0: [-4.1  3.1  0.1 -1.3  0.0  0.1 -0.5  0.1]
1: [ 1.7  1.4 -0.2  1.5  0.0  0.6 -0.6  0.1]
2: [-3.5  1.2  0.2 -1.0 -1.2 -0.3  0.4  0.1]
3: [-2.1  1.9  0.0 -1.2 -0.5  0.1 -0.3  0.1]
4: [-1.8  1.5 -0.1 -0.9 -0.4  0.1 -0.1  0.1]
5: [-0.8  1.2  0.0  1.2  0.2 -0.2  0.1  0.0]
6: [ 3.5 -1.4 -0.1  1.8  0.6  0.2  0.2  0.0]
7: [-1.7  2.4 -0.1  0.3 -1.1  0.1  0.0  0.2]
8: [ 3.9 -3.3  0.0  0.6 -1.9  0.1  1.3  0.0]
9: [-3.2  1.8  0.1 -0.4 -1.2 -0.2  0.5  0.2]
10: [-3.9  0.1  0.4 -1.4  0.1 -0.8  0.4 -0.1]
11: [ 2.0  0.5 -0.2  1.4 -0.6  0.4 -0.2  0.1]
12: [ 1.7  0.0 -0.1 -0.5  0.4  0.5 -0.8  0.0]
13: [ 0.5  0.1  0.2 -0.3  2.5  0.2 -1.7 -0.2]
14: [ 1.6 -1.2 -0.1  0.5  0.5  0.0 -0.1 -0.1]
15: [-1.8 -0.6  0.2  1.2 -0.2 -0.8  0.9 -0.1]

[-4.2  2.5  0.1 -3.0  0.6  0.1 -1.0  0.0] 0 3
[-1.4  6.1 -0.4  1.9 -1.6  0.9 -0.9  0.5] 7 3
[-2.9  0.2  0.3 -1.8 -1.5 -0.2  0.6  0.0] 2 10
[-1.0 -1.2  0.1 -0.7 -1.1 -0.4  1.0 -0.1] 15 4
[-3.0 -1.1  0.3  2.5  0.8 -1.4  1.2 -0.2] 15 5
[-2.4  2.6  0.1  2.0  1.4 -0.2 -0.8  0.0] 5 7
[ 0.6 -2.0  0.1  2.5  0.6 -0.7  0.9 -0.2] 14 15
[ 0.8 -3.1  0.0 -1.7 -0.8 -0.4  1.2 -0.1] 14 8
[ 0.5  0.2 -0.2 -2.1 -0.6  0.5 -0.3  0.1] 12 4
[ 1.2  0.4 -0.2  0.1 -1.7  0.4  0.4  0.2] 11 12
[-2.0  0.9  0.1  1.4  2.3 -0.4 -0.7 -0.1] 5 13
[-3.8  0.1  0.3  0.0  0.9 -0.9  0.2 -0.2] 10 2
[ 0.7  1.9 -0.2  0.8  0.8  0.5 -1.1  0.1] 1 5
